The rows of Z fall into 4 groups, which share some directions, and each row is roughly a mix of its group's hidden directions.
Z, 152 rows:
[[ 20  31   1 -15  17 -15   6   6  18 -30]
 [ -1   8 -24  12  -5  -5 -17  -1  20  43]
 [ -8  23  25  10 -18 -21  27  24  -4   1]
 [  6   1  -2   0  16  39 -18 -12   9  33]
 [ -7  14  21 -31 -19  -1  24  12 -22 -14]
 [ 16 -11   1 -45  10   3  -4  -4 -29  -8]
 [ 24 -20 -16 -17  14  26  -5   2 -24 -19]
 [ -1  -7  11  32  29 -13  10   5  17  28]
 [-25   0 -19  35   0  24 -10 -21   6   1]
 [ -5  -7   4 -20  28  19 -29  15  24  10]
 [ 18   1  -4 -42  28  12   8  10 -15   3]
 [ 13 -21 -12  19  22  -8   3  16  35 -15]
 [  4   4 -18   2   2 -39  18 -19  27  -9]
 [-29  -1 -18  20 -11   6 -25 -25  14  14]
 [-12  19   2  15   2  16  -1   3 -15  46]
 [  8  -9   4 -19   7 -25  31 -25  18 -17]
 [-21   8  11  29  -4   5 -14  29 -23  18]
 [ -1 -18 -17   0 -21 -12 -10   4  10 -44]
 [ -5   3  29  -8  35 -19 -22  -7   8  16]
 [  9  -7   6 -16  34   5   9  25 -22  24]
 [-12  11 -17  29 -31  15   5  26   3   8]
 [-13 -13  11 -10 -15 -10  11 -35 -34   8]
 [-35  16 -14  -7   6 -21 -22 -14 -16 -15]
 [  0  -3   2  30 -31  -5  19  14  16 -25]
 [ 19  15   1 -21  12 -11  24  20  15 -29]
 [ 15   9 -13   9  11   3 -17  27  33 -25]
 [ 23 -12  13 -25   9  19 -15 -12  26 -20]
 [ -1  16  -4  11  21  11  -6   3  -6  48]
 [ -1 -21 -13   2 -16 -12   5  -3  24 -42]
 [ -8  -4  15  42   4  -3  -6  19  24  17]
 [-36  17 -17 -11  -2  -9 -10   2 -29  18]
 [ -1   1  -1  13  41 -22 -19  -3  25   9]
 [-28  -9  -6  39 -12   1  -9 -16  18  11]
 [-15  14 -11  23 -11   5 -30  21 -17  22]
 [ 26  -4  26 -14   4  -4  31  18 -18 -13]
 [-13   9   1 -36 -18  25   2 -18 -17 -16]
 [ -6  16  18   3  15   2  19  14 -12  43]
 [ -9  10  20  11  13   0  -1   7 -22  44]
 [ 12  -2  -2 -31   0  25  11 -32  -6 -22]
 [-19  -4  -6  -8 -15  -5  11  -7 -40  30]
 [-15  -7  11 -39  -7  -4   4 -17 -30 -12]
 [-32  25  -3 -10   5 -30 -15   9 -19   1]
 [  6  -4   0 -22   1  44   8  -8  -2 -27]
 [ -9  25  18  -7   8  14   7  -5 -20  40]
 [ 19   2  17  13  -9   5  28  35  13 -17]
 [ 20 -24 -10   8  -2  -8   5  10  29 -35]
 [ -4  -1   0  31 -13 -11  29  29   8 -19]
 [-38  12 -10   0   4 -27   0   0 -30   5]
 [-15   6  15 -22  -3  14  16  -4 -21  39]
 [ -2  36   1 -38  10  10   7  -9 -18   2]
 [ -8  11  -9  16  -8  20 -37  25 -19  10]
 [ 28  -3   3  20  12 -13 -13  16  34 -16]
 [ -9   5  -7  33 -15   3 -27 -22  23  14]
 [ 22  19  11 -28   0   7  27  23 -12 -13]
 [ 17  -2  13  -1  25  -7  17  40 -10  18]
 [ 29  -1  -6  17  -8  34   0   1  32  -7]
 [ -1  12 -12  37 -18  11  -1  -1  36   0]
 [ 14  -3   9  26  25 -15  -2  20  28  19]
 [-26  16  17 -30 -10  -5  15  -4 -30   1]
 [-27   6  12 -12  29 -32  -2  13 -12  12]
 [ -1  -8  13 -13 -16 -19  34  19  -2 -29]
 [-28  15   8  -4   3  19 -21  -9 -35  14]
 [-11   7  15  -9  31  15 -24 -12 -22 -22]
 [ 12   8   2 -45  25 -15   4   2 -15  -6]
 [  7  -7  -7  23  31  12   2  25  11  30]
 [ -9  21  16  -4  19   1   4   7 -16  44]
 [-36  -7   9  -8  -5   6  22  -3 -36   7]
 [-11  15  16  13   6  12  -3  -2 -20  45]
 [ 10  -3   3  33   6 -11  16  32  27  -2]
 [ -4   6   5 -29  41 -15  19  11  -8  -9]
 [-27  -8 -15  11   7  -3 -13 -31  -1  32]
 [-23   3   9 -36  16  12 -10  -4 -10 -30]
 [  2   4  -4 -30   0  -4  -6 -21 -17 -41]
 [ -2   6 -13 -29 -13  25  14 -25  -7 -25]
 [-38 -13   0  38  -9  -4  -1 -13   6   6]
 [-16   7   2  14  -6 -40 -18  10 -15  24]
 [-29   0 -18  16  -2   2 -29 -25  12  19]
 [  2  -1  -6  27  -2 -24   0  11  20  38]
 [ -8  -7  -6   9  34 -22 -28   0  19  19]
 [-33   9  -7 -17   2 -26 -12  -7 -32   3]
 [  9  -2   6 -25  16  32 -13 -14  -9 -30]
 [  6  -6   1  -8  24  18   3  20 -20  40]
 [ 26 -19  14 -26  17  21  -6   6  26  -6]
 [  9   1 -28  39   0   6 -14   6  16  22]
 [ 12  10   9 -21  -2  10  29   4 -38  14]
 [  7 -17 -17  -1 -20   5  -5 -18  16 -42]
 [-26  24 -16  21 -23  -3   0 -17 -21  12]
 [ 13  -2   7   1   3 -29 -38  12 -24 -11]
 [ -4   6  -7   7 -11 -43 -21  19 -14 -17]
 [-11  -1  13  35 -29 -12  14  18  14  12]
 [  0 -11  -4  40 -13   3 -28  10  21 -12]
 [-27 -13 -15  27   7 -18 -17  -3  24  17]
 [ 20   7  -5 -44  12   6   8  -1 -10 -25]
 [-30  -7  10   0 -27  10  22   4 -23  22]
 [  2   9  -3  28 -28  12   8  38   4  -3]
 [  3  16  -8 -44  15 -18  -6  17 -10 -12]
 [-16  16 -23  16 -32 -14  -7 -11 -24 -11]
 [ 19 -19  16 -24  25  -3   0   1  16 -31]
 [-21  -2   0 -30 -12  -2   4 -20 -31 -23]
 [-18   9  17   9  11  -2   5   0 -17  47]
 [ 18 -11  23 -12  28  14  10  18  28   8]
 [-33  18   7  14 -21  -9 -14 -31  -2   8]
 [ 23  -4 -12 -31 -15   7  12 -34  -1 -12]
 [-30  22 -12  16 -15 -11   4  -7 -27  22]
 [ -1  -2   2  -1  21 -26 -24  18  32 -17]
 [ 12   2  20  -8   5 -13  36  35  -5  -4]
 [ 20  -2   2  19 -18 -11  16   8 -20 -38]
 [-15   5 -24  15 -31   8  28  18  13  -5]
 [ 17 -24  36  -2  -2 -10  29 -12  -8  12]
 [  7  18 -26  -8  -5  16 -24  26  18 -20]
 [ -5  10 -15   8   8  -3 -10 -21  17  45]
 [ 30   8  14 -19  -5  10  27  18  -7 -25]
 [ 12   5  -6 -14  36 -11 -28 -12  18  16]
 [ -3  -9  16   8  -6 -10  49   4   5 -20]
 [ 11 -19  26 -33  22  16  -2 -14  13   3]
 [ -2   7 -11  25  -4 -36 -26  21  -1  11]
 [ 15  -2   4 -10 -17  21  10  -7 -28 -37]
 [-19   5  -4 -31  10  -6 -19 -22   6  32]
 [ 15 -11 -20  17  20   1 -18  -6  38 -13]
 [ 13  -1  -4  -3  38  -9 -21  -4  35  -2]
 [-22  -1 -25  -5   0 -28 -25  -7 -23 -17]
 [-15   6   1  31  -1  16 -14  32  -1  25]
 [ -9  -5  -6  18 -11  21 -14  -5   6  46]
 [ 10  -8  -3  -7  -2  42  27  -8  23   6]
 [-13 -11  -1 -23 -20  -6   9 -13 -42   8]
 [-16 -32  -4  29  -8   4 -24 -16  -6  17]
 [ 21 -26  21 -30  18  15  -5  -9  15   4]
 [ 21  16   5 -37   9 -11  14   9  -2 -28]
 [-12  27 -10  21 -28 -15   7  12 -21  18]
 [  1  11   4 -33  19  -2 -17 -20 -33  -3]
 [ 10  -3  -1  -4   3  45  23 -21  13   9]
 [  4  -1 -12  26 -20 -28  29  12  19   4]
 [-18   5   7 -32 -19  -2   1 -22 -32 -10]
 [ -1 -33 -16 -11 -18  15 -23 -28   4   6]
 [-14   0   0 -12 -21  31  20 -24 -23  13]
 [ -6  -3  10  -1  14 -40 -26  22  -5 -15]
 [ 13   9  -1 -34   2 -12  23  25  -4 -26]
 [-24  13   9  28 -14  20 -10 -17  16  22]
 [ 10 -15  28  20  -4  10  38  13 -10  -8]
 [-13  -7   0   7 -22  16 -25 -25 -25  23]
 [ 13 -10   2 -27   2 -33  18 -27  15  -6]
 [ 10  -2  20  10  37 -18  -3  19  21  17]
 [ -1  -1   0  16 -16 -18  37  11   1 -32]
 [  5   4  12   7 -14 -15  35  31   8 -22]
 [ -7  11 -15  -7 -28  23 -15 -17 -33   3]
 [-10  18   4 -11  18  -7 -12  10  20 -43]
 [-27   6   4  -2   7 -42   3   8 -27  -2]
 [-12   4  -8 -40  15  21 -22 -17   9   0]
 [ -6  17   3 -27  27   0   0   2   5  39]
 [-18  -4   8  13 -14 -11  33 -14 -33  12]
 [ -7  24   2   5  18   8 -14   9  -9  44]
 [ 12 -16  -9  -8  -8  -8   2  -1  23 -47]]

Here is one row of each group, with its name. Which group are the others in?
[ 41 -12  11  11  -4  12   8  13  30  -8] -> K
[ -3   3   1  14   2 -47 -25  18  -7   4] -> F
[-11   5 -12   6  27  13 -26 -20   6  32] -> X
[ 19  -5  10 -30  -9   1  18  -4 -31 -24] -> D

[ -9  -9  15  13   2 -37  21   4 -24  21] -> K
[ -4  14   1  19 -36  30  21   7  -6   4] -> D
[-18 -12 -12  -6  -4   4 -16 -48 -11   7] -> D
[ 17 -13  -5  23 -42  12   4  10  11 -14] -> X
[-20 -14 -16  16   6  -2 -26 -34  13  15] -> D
[-11  10  10   9  21  -5   3   9 -13  48] -> D
[-22  11   0  18  -4 -32  10 -11  -3  35] -> F
[-19 -30  -3  42 -10   2  -6   0   6  14] -> X
[ 28   5  -8 -33  26  -5  14   9  12 -17] -> D
[ 37 -20   3  21 -15  10  13  -2  19 -17] -> K
[ -2   5 -11  22 -10 -41 -12  26   2  -9] -> F
[ 14  28  -2 -39  15   0 -15  15 -14  -7] -> D
[-16   9   3 -25   9  16 -26 -25 -22  18] -> F
[ -3  17 -22   4 -39  20   3  19 -12 -12] -> D
